0: c(5, 4, 3, 3, 1, 8, 1, 6, 6, 2, 6, 6, 5, 2, 6, 4, 4, 5, 5, 3, 6, 3, 2, 5, 5, 7, 2, 9, 5, 1, 3, 4)
1: c(4, 9, 9, 6, 4, 5, 0, 6, 3, 6, 2, 3, 2, 7, 8, 9, 9, 1, 5, 6, 0, 5, 3, 0, 6, 4, 3, 5, 7, 6, 0, 7)
2: c(4, 3, 6, 4, 5, 4, 3, 5, 7, 4, 4, 4, 4, 3, 2, 6, 3, 4, 3, 2, 6, 6, 3, 4, 4, 3, 6, 7, 6, 3, 6, 5)
3: c(8, 5, 4, 5, 6, 8, 0, 6, 2, 2, 1, 7, 2, 4, 9, 9, 9, 4, 5, 5, 3, 1, 3, 3, 6, 5, 0, 9, 4, 3, 5, 7)
4: c(4, 1, 5, 4, 4, 3, 6, 3, 7, 6, 6, 3, 6, 3, 1, 1, 1, 6, 3, 2, 9, 7, 3, 6, 3, 4, 9, 4, 5, 4, 6, 3)
5: c(4, 5, 3, 3, 4, 5, 4, 5, 5, 4, 4, 4, 4, 6, 5, 4, 4, 4, 6, 5, 5, 4, 5, 4, 4, 5, 4, 5, 4, 4, 5, 4)
6: c(4, 5, 5, 4, 3, 6, 6, 4, 5, 6, 6, 3, 6, 3, 4, 3, 3, 5, 4, 4, 5, 6, 4, 5, 4, 5, 5, 4, 5, 4, 3, 4)
7: c(4, 2, 6, 4, 5, 4, 3, 5, 6, 3, 4, 4, 5, 3, 3, 5, 3, 4, 3, 2, 6, 5, 3, 4, 4, 3, 6, 6, 5, 3, 6, 5)
8: c(6, 0, 1, 4, 6, 5, 8, 4, 5, 3, 4, 6, 5, 5, 4, 2, 2, 5, 6, 4, 7, 2, 7, 6, 5, 4, 3, 4, 1, 5, 8, 6)
9: c(6, 3, 6, 7, 5, 3, 7, 3, 4, 7, 4, 4, 5, 4, 5, 5, 5, 7, 4, 4, 5, 5, 7, 6, 7, 3, 4, 2, 2, 8, 5, 5)
10: c(5, 4, 4, 6, 7, 3, 6, 3, 4, 6, 4, 3, 2, 5, 6, 5, 6, 6, 4, 4, 4, 3, 5, 6, 6, 4, 5, 3, 3, 7, 5, 6)
11: c(6, 0, 0, 4, 6, 4, 8, 4, 5, 2, 5, 7, 6, 4, 4, 1, 1, 6, 5, 4, 9, 3, 7, 7, 4, 5, 5, 5, 0, 4, 9, 4)
12: c(4, 4, 6, 5, 5, 3, 3, 5, 6, 5, 4, 4, 4, 3, 4, 5, 5, 4, 4, 3, 5, 6, 3, 4, 4, 4, 6, 5, 6, 4, 5, 5)
13: c(3, 2, 6, 7, 8, 1, 8, 3, 5, 7, 3, 4, 6, 5, 2, 4, 3, 4, 3, 4, 5, 8, 8, 5, 4, 1, 9, 0, 6, 8, 7, 5)
14: c(5, 2, 6, 8, 9, 0, 9, 2, 4, 8, 3, 3, 4, 6, 4, 5, 4, 6, 3, 5, 4, 5, 8, 6, 6, 1, 8, 0, 2, 9, 7, 7)
15: c(5, 5, 3, 5, 6, 5, 4, 5, 3, 2, 2, 7, 3, 7, 7, 8, 6, 3, 5, 5, 5, 1, 6, 2, 5, 2, 4, 5, 3, 6, 7, 7)
16: c(5, 7, 5, 4, 2, 6, 6, 6, 3, 4, 6, 6, 6, 6, 4, 3, 3, 4, 6, 6, 4, 5, 7, 4, 5, 6, 3, 3, 4, 5, 3, 4)

c(7, 4, 6, 7, 7, 3, 6, 4, 3, 5, 3, 5, 2, 4, 7, 8, 7, 6, 4, 3, 4, 3, 7, 5, 7, 2, 3, 3, 3, 7, 5, 6) : 10 9 15
c(5, 3, 3, 4, 6, 6, 6, 6, 4, 3, 6, 6, 6, 6, 4, 2, 3, 4, 4, 5, 6, 5, 6, 4, 4, 4, 5, 4, 4, 4, 6, 3) : 5 16 6
c(5, 6, 7, 4, 6, 7, 4, 7, 4, 3, 2, 7, 4, 6, 8, 9, 7, 3, 4, 5, 3, 3, 6, 2, 6, 2, 2, 5, 6, 5, 5, 7) : 15 3 5
c(6, 4, 4, 6, 7, 2, 4, 3, 3, 6, 2, 3, 2, 4, 6, 7, 7, 6, 4, 5, 4, 3, 4, 6, 6, 4, 4, 3, 3, 5, 6, 6) : 10 9 12
c(4, 7, 4, 4, 5, 6, 4, 8, 2, 2, 4, 8, 5, 9, 7, 6, 6, 2, 5, 6, 1, 3, 5, 0, 5, 4, 3, 5, 5, 4, 3, 4) : 15 5 16
c(3, 3, 5, 4, 5, 4, 2, 5, 6, 3, 3, 5, 4, 3, 2, 7, 3, 3, 2, 2, 6, 5, 3, 3, 4, 1, 6, 8, 7, 2, 8, 6) : 2 7 12
c(4, 4, 3, 5, 5, 5, 4, 5, 5, 4, 4, 5, 4, 5, 7, 6, 5, 4, 5, 5, 4, 2, 5, 4, 5, 4, 4, 4, 4, 5, 4, 6) : 5 15 10
c(4, 3, 4, 3, 4, 5, 6, 5, 5, 4, 5, 5, 5, 3, 3, 4, 2, 4, 3, 3, 6, 5, 5, 5, 4, 4, 5, 5, 5, 5, 6, 5) : 7 6 2
c(7, 4, 5, 6, 6, 3, 6, 3, 4, 6, 4, 4, 4, 4, 6, 5, 6, 7, 5, 4, 5, 3, 6, 6, 6, 5, 4, 5, 2, 6, 6, 6) : 10 9 5
c(4, 3, 2, 5, 6, 5, 4, 9, 3, 0, 2, 9, 6, 7, 6, 7, 5, 2, 4, 5, 5, 3, 8, 0, 4, 1, 3, 4, 7, 4, 8, 6) : 15 5 7
c(5, 3, 5, 4, 7, 6, 3, 9, 3, 0, 0, 9, 5, 9, 7, 9, 7, 2, 3, 5, 3, 3, 8, 0, 5, 0, 2, 6, 6, 4, 8, 7) : 15 3 5
c(6, 6, 2, 3, 4, 9, 0, 7, 3, 1, 4, 8, 4, 4, 8, 6, 9, 3, 5, 4, 3, 2, 1, 2, 4, 6, 0, 9, 6, 0, 3, 4) : 3 0 5
c(4, 4, 6, 5, 5, 5, 4, 4, 5, 4, 5, 4, 5, 4, 4, 5, 5, 4, 3, 4, 5, 5, 5, 4, 4, 3, 5, 4, 6, 5, 4, 5) : 12 7 6
c(6, 5, 4, 6, 5, 3, 4, 2, 4, 7, 3, 2, 3, 4, 6, 5, 6, 6, 4, 5, 3, 2, 4, 6, 6, 6, 3, 4, 2, 5, 4, 5) : 10 9 5
c(4, 5, 5, 5, 6, 3, 9, 5, 3, 6, 5, 5, 7, 8, 3, 2, 2, 5, 6, 6, 4, 6, 9, 3, 4, 3, 8, 0, 4, 8, 6, 3) : 13 16 9
c(5, 3, 3, 5, 6, 4, 8, 6, 4, 4, 6, 6, 7, 6, 4, 1, 2, 5, 5, 6, 4, 5, 8, 4, 4, 4, 4, 2, 3, 6, 6, 3) : 16 8 5
c(7, 4, 3, 6, 5, 4, 2, 1, 3, 6, 3, 3, 2, 3, 6, 5, 7, 7, 5, 4, 4, 1, 3, 7, 7, 6, 1, 6, 2, 4, 4, 6) : 10 5 9
c(5, 4, 4, 4, 5, 4, 3, 4, 5, 4, 4, 4, 5, 3, 4, 5, 5, 4, 3, 3, 5, 6, 4, 4, 4, 4, 6, 5, 7, 4, 5, 5) : 12 7 2
c(4, 7, 5, 2, 2, 7, 3, 5, 5, 3, 6, 5, 4, 3, 6, 6, 6, 5, 5, 4, 5, 3, 3, 6, 6, 7, 0, 7, 4, 3, 2, 5) : 0 5 6
c(3, 8, 6, 4, 2, 6, 0, 6, 5, 5, 4, 4, 4, 4, 5, 7, 7, 3, 4, 5, 2, 5, 2, 3, 4, 5, 4, 7, 7, 3, 1, 4) : 12 1 5
c(3, 3, 5, 6, 6, 1, 9, 5, 4, 5, 5, 4, 6, 7, 2, 3, 1, 4, 3, 5, 6, 8, 9, 4, 4, 0, 9, 0, 5, 9, 8, 5) : 13 14 9
c(6, 7, 6, 5, 3, 5, 2, 4, 3, 6, 4, 4, 3, 4, 7, 7, 8, 5, 5, 5, 3, 3, 3, 6, 6, 7, 2, 7, 4, 4, 1, 5) : 5 3 12
c(5, 8, 3, 4, 3, 5, 0, 4, 2, 4, 2, 2, 1, 4, 7, 8, 9, 4, 5, 5, 2, 1, 0, 4, 6, 8, 1, 9, 5, 1, 0, 4) : 3 0 1
c(6, 0, 3, 5, 7, 3, 9, 4, 5, 5, 5, 6, 8, 3, 2, 1, 0, 6, 2, 3, 9, 7, 9, 7, 4, 0, 8, 0, 2, 7, 9, 6) : 13 11 8
